Each path below is one point turned by a fixed rotation once a step. After each direction that follows a path, write how fast that rotation turns it, in deg/step (0 if it stays still).
Each turn is a multiple of 5 degrees from 10 to 175, or 0.
Each row of a path follows its step; steps can be skipped.
Path 1:
step 1: [ 13.4  -0.2  15.0 -17.5  -7.5   2.8   6.9  -0.9  -5.2  13.7  -2.6  -7.7
 -16.1  -1.9  -5.9  -8.3  -3.7   7.8   0.7   3.3 -10.5  -3.9   5.7  -1.8
 -13.2  -1.4  16.1  -3.5  -5.1  11.1   4.7   4.2   0.8 -22.5 -17.8   1.2
   8.3   0.8   8.6   9.4  12.4  -6.8 -17.7]
step 2: [ 11.0  -1.5  -1.9  14.7 -14.9  -0.1  15.9   2.5   3.5   2.4  -4.3  -3.9
  14.4 -19.5   7.3  -6.8   6.6  -3.7   5.8  17.4  -6.6  -8.7  10.0 -10.6
  -4.1   4.1  -4.1   1.7   9.4   7.1   4.1  -2.3  20.0  -8.5   6.0 -21.3
   2.0 -11.2  -7.8   1.7  14.0   1.7  -9.5]
step 3: [-14.7  14.5   5.9  -3.6  11.2  -8.9  13.4   4.5 -12.7   4.9 -11.8   3.1
 -12.5  -8.0 -14.0 -13.9  -7.6   3.2 -10.6  -3.2  -1.6  -5.0  -5.5 -12.7
 -11.1  -3.1  17.1  -2.3 -10.3  11.5   6.5   6.7  10.4  -7.2   0.2 -13.1
   6.3 -16.3  -0.6 -15.2   4.1  -2.4  -6.2]
step 4: [ 14.5  -4.3 -26.2  -2.2  -7.8 -13.9   0.9 -10.4  -1.5   3.7  -1.1  -2.0
  -4.5  -9.3  -1.7 -13.7   9.1   3.4   6.7  -5.7  -3.1  -2.2   4.9  -6.8
 -15.8  -2.1  -6.2  -4.6  -0.3  12.4   8.7   2.1  18.6 -21.9  -9.3  -9.1
  -4.1  12.3   8.3   3.5   0.9  -5.5 -14.9]
step 8: [ 13.6   3.0   9.7  -9.8  -7.3  -0.5  14.0  13.0  -1.9   3.7 -21.4   8.3
  -3.2  -0.2 -12.2   6.0   6.1   5.4  11.8   5.9 -17.1  -8.3   4.7  -0.3
 -21.9   5.9  -4.8  -9.6   4.7  -4.1   5.6   9.5  11.0  -8.0  -6.1 -10.6
   1.9 -12.7  -8.2  -3.1   3.8 -19.6  -1.1]
step 14: [ 12.6   2.2  -1.0  -0.1  -5.9  -1.2  19.6  -1.5  -4.2  12.6  -2.4   4.6
 -10.8 -11.5   1.7  13.2   1.3  -0.6   0.7   7.9  -3.9  -6.5  -2.0  -9.5
   4.1  12.2  -1.6  -9.9   1.3  15.4   3.4   9.9   8.5 -29.6  -3.6  -7.1
   4.5   7.0  10.2   5.0  11.7  -7.7 -21.2]
step 15: [  7.9   8.1  -0.2  -5.5  -2.4  -7.0  10.0  13.6 -10.9   2.1 -11.8 -12.4
   5.4   5.2  -5.0 -14.6  -0.5  -4.6   0.2   9.4  -6.4 -14.0   7.4 -10.2
  -6.5   0.1  -2.1  -2.2  11.3   5.8  12.2  -2.2  20.2   1.9  -2.5 -26.6
  11.5  -6.1  -8.2 -11.2  10.9  13.6   5.6]
step 16: [ -0.6   4.1  -9.0  -6.1  -1.6   6.3  14.5  -5.3 -12.4  -3.4  -5.0  22.7
  -6.4  -1.9 -11.5 -13.9  -0.7  13.0   4.7  -5.3  -1.9   4.0  -6.6  -3.1
 -16.7  -1.7   8.5   0.0 -16.7  -3.6  10.0  15.0  11.6 -16.8  -2.0 -11.5
   1.0 -10.2  -0.8  -1.4   5.3  -5.6 -20.8]
step 18: [  1.9   7.3   4.7  -3.9   1.9  -2.6  14.3   5.2  -4.4 -18.5  -6.5  12.9
 -10.2  -6.5  -7.5  -9.3   1.0   2.1  -0.9   0.7  -8.6 -17.1   2.3 -11.9
  -4.9   0.3  -5.3 -11.1   0.7   0.6   8.4  -1.7   6.7 -12.9 -13.0   0.0
  13.2   0.4 -32.9 -13.8   6.9  -9.9  -1.8]
step 25: [ 13.2  13.9  -3.2  -8.6   4.7  -8.0  -8.9  -8.5  -6.7  -3.1 -10.5  -8.7
   1.8  -4.1   4.3 -24.0   9.2  -2.9   8.1  -5.3   7.4 -12.1   4.4  -7.0
  -3.0   4.3 -13.1  -5.0   6.0   4.5   6.3   2.6   6.0 -20.0   8.4 -17.0
  -0.9  -1.0 -17.1 -12.1  12.2   2.9 -13.4]
Speeds:
[-0.7  5.7  1.2 -1.2  3.6  1.0 -0.5 -0.1 -2.7  1.2  1.3  3.9 -1.7 -3.2
  2.3 -5.1  2.9 -0.2  1.8 -2.7  7.4 -5.0 -0.9  3.3 -7.4  1.0 -0.4  2.8
  0.5 -2.1 -2.3  0.1  0.6  2.5 -2.8  3.3  0.0  0.8  4.7  0.7 -3.4  7.1
 -4.5]  115
[ 0.6 -3.5 -3.5 -4.7  0.0 -0.4 -3.2  3.8 -0.7  2.0 -0.9  1.1  2.1  5.4
  0.9  0.1  3.5  5.1  5.2 -0.9 -1.0 -1.1  4.2  2.4  1.5 -2.1  2.4 -0.4
  4.7 -1.0  5.1  0.3  4.8  0.7 -5.1  6.5  4.0  0.0  3.3 -5.8  3.9 -0.9
  0.5]  100
[ 0.9  5.1  2.2  6.0  3.8  1.0 -0.8  4.9 -2.0 -7.1  1.0  0.8  3.4  0.1
 -0.7 -4.5  4.5 -1.8  0.9  0.9 -1.2 -3.5  0.0 -2.1  2.3 -1.7 -1.3 -3.1
  0.5 -6.0  1.6 -3.8  2.8  4.4 -1.6 -1.8  1.9 -6.2 -1.7  2.3  0.1 -4.3
  4.7]  140
[-0.4 -3.2 -0.4 -0.2  2.0  4.8  2.5  3.7 -0.2  1.5 -5.4  5.4 -2.8 -1.0
  4.4  4.0 -2.5 -2.0 -6.1 -5.2  0.8  0.6 -0.1 -4.0 -0.1 -5.0  0.5  0.3
 -3.7 -1.9  4.9 -5.8 -2.0 -2.9 -2.9  2.7  5.2 -1.5 -0.7  4.1  0.2  1.2
 -1.7]  175
[ 2.1  1.5 -5.0  0.4 -2.1 -1.1  2.8  3.7 -3.2 -2.8  6.5 -1.8  7.2 -2.6
  5.6  4.0 -0.1 -0.9 -7.6 -1.4  1.7  0.5  4.7 -1.5  0.9  0.3 -1.0  3.7
  5.4 -1.1 -0.7  1.7  2.7 -2.9  4.7  1.4 -2.2 -0.4  4.6  1.4  0.4  0.1
 -1.1]  145
[-1.7 -0.9 -0.7  5.3  1.3  1.9  2.7  2.7 -5.3  0.5  1.9  2.6  1.9  4.8
  3.9  2.1 -1.5  6.4  2.6  0.3 -1.0 -1.7  0.3  1.3  0.2  1.6  0.8  4.2
 -2.5  7.4 -4.1 -5.9 -2.1 -0.7 -3.2 -6.5 -2.6 -3.3  0.2 -3.1  2.1  3.9
  2.1]  85
[ 2.4 -0.4 -2.2 -0.2 -0.9  4.2  2.8 -3.2 -2.6  0.0  0.4 -0.7 -3.6  6.5
  1.5 -0.7 -2.5  0.2 -0.3  2.0  0.3 -3.0 -5.5 -0.4  0.1  4.8 -1.4 -3.4
  3.9 -6.7  8.2 -2.4 -2.1 -3.3  3.5 -2.1 -3.8 -0.3  4.1 -3.8 -4.4  1.9
  1.9]  40
[-7.3  1.3 -0.8 -0.8  1.2 -1.0 -1.7 -5.0 -1.6  1.6 -0.9  2.3  3.5  2.3
  2.2 -1.8 -1.4 -1.5  3.8  1.2 -1.3  4.8 -1.0 -7.5  1.4 -0.7  0.8  6.7
  0.2 -4.1  1.7  3.3  0.4  1.6  4.4  1.0  0.3 -7.8 -3.5 -1.8  1.3  4.2
 -3.7]  110
Path 2:
step 0: [ -0.9   0.8 -14.1   5.8 -12.3   8.6   5.6  -6.5  -4.2 -23.8  -1.7   1.4
  16.5  -5.7  -3.9  -1.4   9.7  -1.7   1.5  -4.0  35.5  -8.2  15.8  12.5
   2.3  -1.8   9.2 -13.3   2.6 -12.5   7.3  19.0   7.4  -0.8  -5.6   1.2
   1.9 -11.7  -4.3 -11.4  -9.5   4.4  -5.0]
step 1: [ 12.1  -1.1  -7.6   8.5 -14.7  -4.4 -11.0  -1.1  -4.4  -4.7 -20.6   6.6
  11.3 -10.7  -6.3   2.6  -8.0   8.5  -1.8  14.9   8.6 -18.1   8.0   5.0
  -1.0 -10.8  -3.6  26.3  -9.2  14.5   0.9  15.0   6.2  -7.6 -10.4   5.2
  -3.9   3.5  -3.1  -3.4  -5.4  18.6 -19.2]
step 4: [ -5.9 -15.8   4.3  -3.6  -8.8  -9.7  14.6  -6.8   6.8  10.4 -20.4   7.1
  10.8   7.4  17.6   3.4 -10.0 -10.6  -3.8  10.0 -11.4   1.0 -13.5  -2.7
   6.1  -7.8  -3.7  14.2  14.2  -3.9   2.4 -11.9   9.8   4.9  23.5 -14.2
  -4.7  -6.7  10.9  -4.6  -0.7  15.7  14.5]
step 9: [ 12.0   3.5  -6.5   1.0  -6.5  20.5  -4.7 -10.4  10.5  -7.6  -9.9 -13.9
   8.5   5.9   2.2  -7.3   5.2  -5.0   4.8 -18.2 -19.7   6.2   0.7  -2.4
 -20.3  -7.7   2.4   4.5  12.2   9.7   7.0  -1.9  -2.9  13.1   0.4  -2.5
  -7.8   3.3   9.5 -17.2  24.1   3.8 -18.9]
step 11: [-18.0  -5.5   8.0   5.8  -3.2  22.4   6.7 -13.9   7.2   1.3 -13.1   3.5
  -6.2  12.4  -3.9  22.4   4.8  -3.7  16.6   5.5  -4.2 -11.9 -13.5  17.6
 -10.5  11.4   8.3  -8.0  -1.8   4.4   2.1  -0.7  13.0  -5.9  -7.7   7.8
   5.2 -21.9  -9.2  -3.8  -0.3  10.2 -11.2]
step 13: [-18.6   6.3 -11.6   2.8   7.4 -11.2   6.8   0.5   0.5  21.7  17.3  -1.0
 -18.3   5.3   5.2  19.4 -13.4   3.2  -8.4 -14.2 -10.4   7.9  -9.7  10.2
  -4.5   5.9  -2.8  -9.8   0.0   7.3 -16.2   0.4 -13.7 -11.0   1.9  10.5
 -13.4  -0.6 -12.5   9.2   0.2   7.8  12.6]
step 14: [ -4.2   9.4  -0.4 -27.8  13.8   4.9   4.0  -0.8   7.0  20.0  20.5  13.4
   3.3   3.8   6.9  -8.2  -4.4 -16.5   1.9  -7.5   0.3   4.6 -10.8   5.6
  -9.6   1.9  -6.0  -9.6  10.0 -17.8  -6.8  -0.9  -3.7  -5.8  10.9  -9.9
 -19.4  -2.2  -6.2  -2.5  -5.1  -5.6 -20.6]
step 15: [-12.4  15.6 -13.9  -1.3  -7.5   6.9  -3.9  -0.6 -11.6  17.7   1.9   9.5
   5.1 -18.7   1.0  -3.3   1.6  -7.9 -10.6  -8.5 -10.2   2.1  20.1  -6.2
  -0.7  -6.5  -1.0  -5.2   7.5 -13.1  -1.5 -20.9   5.2 -17.1   8.7 -17.9
  -7.3   8.0   7.7 -11.4 -19.4   1.0   9.3]
step 20: [  2.2  -5.5  -2.2   1.0 -22.1 -12.7  -7.9 -13.6   4.7  11.9  -7.1  -6.0
  -5.7   1.6  20.5  19.0   5.0  -4.8  -1.9 -18.0   1.1  -2.6  -6.3  -6.2
   9.9 -20.2 -14.3   0.0  -8.5   1.9  10.3   0.1  24.0   4.4  11.1  -1.2
 -16.0   6.8   7.7   6.4  14.3  -1.5   0.0]
step 23: [  3.8 -12.4  -2.6   4.8   6.3  -9.6 -14.9   5.2   4.1  -0.6   7.2  -2.6
  17.1  10.9   6.8  -7.6  -1.1   7.7   4.1  -1.2  -6.6  18.2   2.5  11.4
   1.7  10.9  -7.6   2.7   1.4  -5.2 -22.6  15.1  14.8  -6.5   5.8 -11.1
   7.2  24.5   2.0  -6.4  -0.2 -10.5  26.8]
Speeds:
[ 4.9 -2.1 -1.5  0.5  3.3  7.8  0.5  2.8 -9.0 -4.1  0.1  3.2  0.9 -1.7
  0.5  4.7 -1.3  0.1 -1.6 -1.1  0.8  1.2  4.4 -3.8  2.0 -0.5  2.9 -1.4
 -1.0  1.2 -1.7 -1.0 -0.3  7.0  0.2  3.8 -2.2  1.7  1.4 -6.2  0.3 -3.0
 -2.6]  40
[-3.9  2.9 -3.6  0.9 -3.1 -3.5  2.2  5.0  0.2 -3.4  1.2  4.5 -3.3 -0.7
  1.4 -1.5  2.0  1.5  7.3  5.1  2.2  2.4 -0.2  1.5  6.2 -2.4 -0.4 -1.3
  4.4  5.6  2.9  2.2  2.3 -0.6  5.3  0.8 -2.3  5.5  2.8 -1.6 -0.3  0.2
 -3.0]  20
[-3.6  1.9  0.7  4.5  3.5 -5.9 -2.3 -1.1 -2.8 -2.6  0.7 -5.2 -0.3 -3.1
  0.5  3.1 -1.4 -3.1  2.2 -5.8  5.9 -0.5 -0.3  4.3 -0.1 -4.3 -0.2 -3.2
  2.8 -1.2 -1.7 -5.3  2.1  1.2 -2.9  2.1  4.4  5.3 -1.8 -2.9 -2.3 -1.0
  5.1]  140
[-3.5  0.8 -3.0  4.7 -2.5  0.2  0.6  3.8  1.8 -2.8  7.1 -0.5 -1.5 -3.0
  1.2  2.2  3.0  4.4 -3.3  0.7  0.4  1.0  1.3 -5.1 -1.6  0.8  6.5 -1.8
  0.4  1.6 -2.7  2.2  0.2  0.2  0.6 -1.2 -1.1 -5.8  0.2  2.7 -1.2 -1.2
 10.6]  135
[ 1.5 -5.8  2.4  3.7  0.9  3.1 -0.9  2.9  1.6  5.0 -2.3 -4.1  2.9 -3.8
  5.1 -2.4 -2.1  3.5 -0.2  0.4  8.2 -1.1  0.5 -0.1  0.7  3.7 -2.1  2.6
  0.6  3.9  5.4 -0.7 -0.4 -0.5  6.3 -1.9  0.2  0.8 -4.8 -1.7  3.9 -2.7
  2.6]  20
